Every row has a hidden score. In each pair, how much higher is the second row's than the first's? 7 means about the same, 15 much higher and 0 much lower.
array([-0.628, -0.441, -0.693, -0.329, -0.213, -0.909, -0.060,  0.413])
array([ 1.715,  0.723,  0.847,  2.052,  1.120,  0.847, -1.971,  1.557]) -> 9
array([ 1.098,  1.732, -0.897,  0.144,  0.643,  0.056, -0.547,  0.495])
array([ 0.988, -0.051,  2.159, -0.432,  1.002, -0.077,  0.964, -0.075]) -> 5
array([ 2.007,  0.726,  0.919,  1.660,  1.181,  0.916, -1.909,  1.497])
array([-1.470, -0.397, -0.040, -0.633, -1.252, -0.365,  0.947, -0.987]) -> 11
array([-2.129,  0.824, -1.143, -0.405, -1.967, -1.810, -0.078, -1.667])
array([ 1.762,  1.173,  0.261,  0.642,  0.988,  0.545, -1.444, -0.040]) -> 0
array([-0.741, -1.838, -0.264,  0.716, -0.636,  0.659,  0.646,  0.617])
array([ 0.252, -0.363,  2.518, -0.107,  1.436, -0.961,  1.650, -0.340]) -> 5
array([-0.863, -1.889, -0.965,  0.312, -0.782,  1.026,  0.822,  0.069])
array([ 1.560,  0.875,  0.688,  1.556,  1.002,  0.872, -1.786,  0.867]) -> 9
array([-0.942,  0.445, -0.522, -0.445, -1.073, -0.550, -0.035, -0.314])
array([-0.444, -1.256, -1.033,  0.595, -0.876,  1.339, -0.148,  0.562]) -> 4
array([ 1.027,  0.111, -0.135, -0.747,  1.110,  0.194,  0.476,  0.464])
array([ 1.034,  1.102,  0.455,  1.241,  0.731,  0.690, -1.687,  1.458]) -> 14
array([ 0.625,  2.519, -1.360, -1.267,  1.354, -0.635,  0.324, -0.661])
array([ 0.625,  0.509,  0.236,  0.581,  0.492,  0.482, -0.981,  0.463]) -> 11
array([-2.116,  0.861, -1.285, -0.731, -2.350, -1.810, -0.024, -1.404])
array([ 1.068,  0.067,  2.107, -0.450,  0.870,  0.014,  1.115, -0.437]) -> 0
array([-1.091, -1.615, -1.001,  0.389, -1.129,  0.966,  0.494, -0.061])
array([-0.548, -1.497, -0.957,  0.558, -1.215,  1.361, -0.322,  0.509]) -> 7
array([ 1.155,  1.150,  0.308,  1.171,  0.778,  0.624, -1.877,  1.007])
array([-1.585,  0.001,  0.417, -0.941, -1.250, -0.668,  0.804, -0.914]) -> 10
array([-0.451, -0.130, -0.608, -0.511, -0.605, -0.387, -0.146, -0.017])
array([-0.596, -0.981, -0.499,  0.822, -0.967,  0.265, -0.562,  0.908]) -> 8
array([ 2.054,  0.683,  0.813,  1.578,  1.117,  1.066, -1.870,  1.774])
array([ 1.207,  1.203,  0.058,  0.617,  0.565,  0.037, -1.557,  0.295]) -> 10
array([ 0.214, -0.210,  2.410, -0.385,  1.315, -1.007,  1.510, -0.201])
array([-0.470, -1.813, -0.578,  1.145, -1.064,  1.448,  0.100,  0.336]) -> 12
array([ 1.092, -0.289,  1.757,  0.102,  1.063, -0.066,  0.322, -0.838])
array([ 1.268,  1.298,  0.055,  0.909,  0.718,  0.280, -1.843,  0.440]) -> 10
array([ 0.863, -0.012, -0.244, -0.649,  1.323,  0.321,  0.669,  0.554])
array([ 1.418,  1.221,  0.389,  0.432,  0.717,  0.658, -1.179,  0.061]) -> 15
array([-1.630,  0.120, -0.532, -0.374, -1.434, -0.599,  0.004, -0.737])
array([ 0.391,  2.430, -1.573, -1.351,  1.111, -0.694,  0.297, -0.626]) -> 0
array([-0.571, -0.326, -0.860, -0.384, -0.561, -0.311, -0.046, -0.014])
array([-0.247, -1.442, -1.062,  0.772, -0.968,  1.368, -0.219,  0.427]) -> 7
array([ 1.404,  1.570, -0.981, -0.722,  1.091,  0.172, -0.023,  0.269])
array([-0.635, -1.805, -0.222,  0.842, -0.835,  0.748,  0.720,  0.719]) -> 11
array([ 0.286,  0.279,  1.606, -0.015,  0.934, -0.515,  0.979, -0.545])
array([-1.753, -0.251, -0.150, -0.660, -1.370, -0.531,  0.686, -1.139]) -> 13
array([ 0.963,  1.285, -0.979, -0.687,  1.183,  0.028, -0.300, -0.144])
array([-0.827, -1.633, -0.914,  0.625, -0.739,  1.123,  0.912, -0.159]) -> 10
array([ 0.317,  0.590,  0.370,  0.699,  0.390,  0.790, -0.727,  0.965])
array([ 0.256, -0.403,  2.374, -0.213,  1.337, -1.166,  1.672, -0.379]) -> 3
array([ 1.139,  1.319, -0.934, -0.233,  1.127,  0.263, -0.485,  0.037])
array([-0.362, -1.047, -0.670,  0.653, -0.787,  0.199, -0.451,  0.766]) -> 11
array([-1.199, -0.284, -0.055, -0.688, -1.364, -0.714,  0.922, -0.851])
array([-0.043, -1.372, -1.011,  0.391, -0.894,  1.075, -0.166,  0.244]) -> 4
array([-1.885,  0.818, -1.131, -0.554, -2.041, -1.964,  0.054, -1.438])
array([-0.627, -1.621, -0.268,  0.810, -0.568,  0.933,  0.335,  0.533]) -> 0
array([ 1.656,  0.904,  0.887,  1.213,  0.958,  0.800, -1.705,  1.105])
array([-1.904,  0.560, -1.032, -0.515, -2.246, -2.048, -0.180, -1.601]) -> 15
array([-0.444, -0.749, -0.962, -0.071, -1.039,  0.122, -0.613,  0.579])
array([ 0.168,  0.185,  1.690, -0.065,  0.915, -0.178,  0.916, -0.479]) -> 5
array([-1.402, -0.441, -0.057, -0.572, -1.528, -0.752,  1.086, -0.980])
array([ 0.237, -0.424,  2.497,  0.020,  1.415, -1.405,  1.469, -0.528]) -> 1
array([ 2.001,  0.828,  0.844,  1.480,  1.018,  0.691, -1.725,  1.009])
array([ 0.502,  0.230,  1.543, -0.061,  0.867, -0.637,  0.911, -0.660]) -> 6
array([ 0.900, -0.146,  1.797, -0.026,  1.172, -0.263,  0.075, -0.520])
array([-0.661, -1.803, -0.181,  0.923, -0.965,  0.639,  0.461,  0.502]) -> 9
array([-0.244, -1.242, -0.699,  1.101, -0.830,  0.151, -0.851,  0.870])
array([ 0.844, -0.140,  1.558, -0.452,  1.746, -0.438,  0.647, -0.228]) -> 1
array([ 0.455,  0.660,  0.153, -0.971,  1.077, -0.139,  0.674, -0.613])
array([-0.514, -0.894, -0.709,  0.587, -0.745,  0.338, -0.636,  0.824]) -> 11
array([-0.206, -1.094, -0.755,  0.706, -0.713,  0.059, -0.686,  0.883])
array([ 1.201,  1.164, -0.053,  0.745,  0.656,  0.006, -1.654,  0.627]) -> 8
array([-1.044, -1.732, -0.938,  0.514, -1.239,  1.105,  0.114,  0.063])
array([-0.584, -0.410, -0.660, -0.317, -0.624, -0.766,  0.202,  0.263]) -> 5
array([ 1.573,  0.865,  0.273,  1.576,  0.657,  0.790, -1.840,  1.180])
array([ 1.667,  1.036,  0.371,  0.551,  0.555,  0.535, -1.477, -0.218]) -> 8
array([-0.466, -0.043, -0.569, -0.459, -0.549, -0.259, -0.142,  0.091])
array([-0.489, -0.195, -0.664, -0.409, -0.246, -0.563, -0.214,  0.385]) -> 6
array([-1.583,  0.316, -0.533, -0.799, -1.706, -0.360,  0.110, -0.559])
array([ 1.295,  1.619, -0.972, -0.145,  0.752,  0.171, -0.265,  0.045]) -> 0
array([ 1.347,  1.302,  0.360,  1.127,  0.674,  0.959, -1.998,  1.202])
array([ 1.651,  1.164,  0.365,  0.981,  0.940,  0.804, -1.638, -0.415]) -> 8
array([-0.384, -1.100, -0.730,  0.888, -0.915,  0.259, -0.290,  1.057])
array([ 0.183,  0.303,  1.457, -0.346,  0.877, -0.202,  1.425, -0.433]) -> 4
array([-1.858,  0.772, -0.975, -0.671, -2.119, -1.945, -0.305, -1.489])
array([-0.897, -1.749, -0.809,  0.161, -0.781,  1.187,  0.996,  0.157]) -> 0
array([-0.834, -1.625, -0.816,  0.176, -1.242,  1.048,  0.718,  0.129])
array([ 0.455,  0.217,  1.574, -0.140,  0.918, -0.448,  1.256, -0.548]) -> 5
array([-0.480, -0.323, -0.854, -0.084, -0.590,  0.454, -0.753,  0.681])
array([ 0.286, -0.065,  1.448,  0.247,  0.767, -0.612,  0.779, -0.406]) -> 6
array([-0.870, -1.490, -1.026,  0.483, -1.200,  1.213,  0.678,  0.095])
array([-1.430, -0.354, -0.183, -1.010, -1.069, -0.659,  1.296, -0.998]) -> 8
array([ 0.386,  0.228,  2.256, -0.192,  1.055, -0.544,  1.212, -1.062])
array([-2.057,  0.648, -1.135, -0.706, -2.073, -1.784,  0.086, -1.636]) -> 15
array([-0.082, -0.366,  2.519, -0.363,  1.540, -0.865,  1.420, -0.605])
array([-0.534, -0.530, -0.295, -1.526, -0.034, -0.447, -0.015,  0.279]) -> 7
array([-0.925, -1.814, -0.808,  0.266, -0.824,  1.157,  0.864,  0.075])
array([ 1.040,  0.004,  1.376, -0.565,  1.644, -0.595,  0.599, -0.203]) -> 3
array([-0.595, -0.535, -0.304, -1.105, -0.211, -0.754,  0.037,  0.214])
array([-1.204,  0.497, -0.428, -0.464, -1.161, -0.654, -0.440, -0.075]) -> 13
array([-0.751, -2.133, -0.984,  0.508, -0.844,  0.828,  0.631,  0.316])
array([-0.578, -1.897, -0.463,  1.203, -0.727,  0.375,  0.103,  0.766]) -> 8
array([-0.565, -0.683, -0.482, -1.801,  0.055, -0.379,  0.129,  0.579])
array([ 1.584,  1.016,  0.125,  0.632,  0.909,  1.018, -1.391, -0.032]) -> 13
array([-0.025, -0.370,  2.462, -0.283,  1.570, -0.754,  1.622, -0.481])
array([ 1.288,  1.450, -0.794, -0.495,  1.108,  0.058, -0.155,  0.086]) -> 7
array([-0.294, -1.296, -0.898,  0.790, -1.231,  1.269, -0.057,  0.824])
array([-0.656, -1.850, -0.932,  0.376, -0.924,  1.079,  1.103, -0.155]) -> 6
array([-0.386, -0.384, -0.616, -0.398, -0.452, -0.950, -0.243,  0.359])
array([-1.698,  0.811, -1.110, -0.852, -2.058, -2.053,  0.077, -1.803]) -> 15
array([-1.397, -0.532, -0.322, -0.688, -1.418, -0.904,  1.081, -0.901])
array([-1.670,  0.407, -0.509, -0.628, -1.545, -0.572,  0.180, -0.407]) -> 9
array([ 1.796,  0.945,  0.151,  0.705,  0.799,  0.900, -1.106, -0.191])
array([-0.455, -0.496, -0.945, -0.853, -0.060, -0.602, -0.133,  0.628]) -> 3
array([-0.304, -0.422, -0.454, -0.164, -0.456, -0.576,  0.114,  0.394])
array([ 1.674,  1.383,  0.274,  0.653,  0.812,  0.813, -1.158, -0.066]) -> 9
array([-0.604, -0.612, -0.256, -1.317,  0.089, -0.618,  0.052,  0.395])
array([ 0.639,  0.871,  0.220,  0.622,  0.519,  0.608, -1.067,  0.837]) -> 11
array([ 1.859,  0.620,  0.750,  1.519,  0.932,  0.714, -1.759,  1.242])
array([ 0.708,  2.467, -1.411, -1.124,  1.020, -0.701, -0.168, -0.534]) -> 5
array([ 0.105,  0.368,  1.582, -0.106,  0.719, -0.536,  1.084, -0.428])
array([-1.092,  0.351, -0.297, -0.410, -1.215, -0.620, -0.390, -0.273]) -> 12
array([ 0.956, -0.123,  1.651,  0.214,  1.140, -0.173,  0.283, -0.689])
array([-0.490, -0.212, -0.875, -0.964, -0.119, -0.531,  0.089,  0.528]) -> 5
array([-1.569, -0.197,  0.363, -1.132, -1.305, -0.988,  1.016, -0.813])
array([ 0.939,  0.021,  1.835,  0.026,  1.163, -0.211,  0.212, -1.085]) -> 4
array([-0.577, -0.319, -0.421, -1.561, -0.076, -0.427,  0.156,  0.210])
array([ 2.073,  0.573,  0.923,  1.799,  1.215,  0.781, -1.726,  1.435]) -> 10
array([ 1.273,  1.396, -1.071, -0.528,  1.219,  0.020, -0.405,  0.339])
array([-1.646,  0.191,  0.595, -1.086, -1.284, -0.817,  0.915, -0.672]) -> 15
array([-0.398, -0.357, -0.945, -0.393, -0.623, -0.769,  0.005,  0.402])
array([ 0.329,  0.410,  1.580,  0.001,  0.574, -0.592,  1.077, -0.841]) -> 8
array([-2.420,  0.807, -1.359, -0.469, -1.740, -1.992,  0.199, -1.587])
array([-1.002, -1.612, -0.861,  0.391, -0.965,  1.215,  0.593,  0.432]) -> 0
array([-0.939, -1.859, -0.870,  0.304, -1.229,  1.257,  0.331,  0.294])
array([ 0.510,  0.679,  0.393,  0.393,  0.275,  0.257, -0.918,  0.818]) -> 7
array([ 0.660,  0.625,  0.413,  0.317,  0.406,  0.746, -1.370,  0.695])
array([-1.506, -0.368, -0.176, -0.938, -1.434, -0.636,  0.951, -1.240]) -> 10
array([-0.785, -1.150, -0.742,  0.698, -0.766,  0.429, -0.623,  0.968])
array([ 0.396,  0.479,  0.151, -0.662,  0.949, -0.107,  0.878, -0.487]) -> 3
array([-0.637, -1.796, -0.654,  0.554, -1.256,  1.470,  0.105,  0.589])
array([ 1.797,  0.600,  0.760,  1.950,  1.101,  0.973, -1.915,  1.377]) -> 7
array([ 1.516,  0.845,  0.811,  1.635,  1.010,  0.855, -1.723,  1.095])
array([ 1.068,  1.463, -0.999, -0.114,  0.953,  0.220, -0.519,  0.174]) -> 4
array([-0.475, -1.996, -0.280,  1.071, -0.760,  0.693,  0.374,  0.627])
array([-0.416, -2.066, -0.690,  0.627, -1.247,  1.695, -0.049,  0.297]) -> 8
array([ 0.531,  2.320, -1.373, -1.272,  1.278, -0.115,  0.033, -0.904])
array([ 0.617, -0.033,  1.635,  0.179,  1.143, -0.208,  0.173, -0.696]) -> 9
array([-0.303, -1.232, -1.052,  0.789, -0.792,  1.001, -0.289,  0.483])
array([ 0.573,  0.921,  0.495,  0.497,  0.866,  0.370, -1.121,  0.616]) -> 7
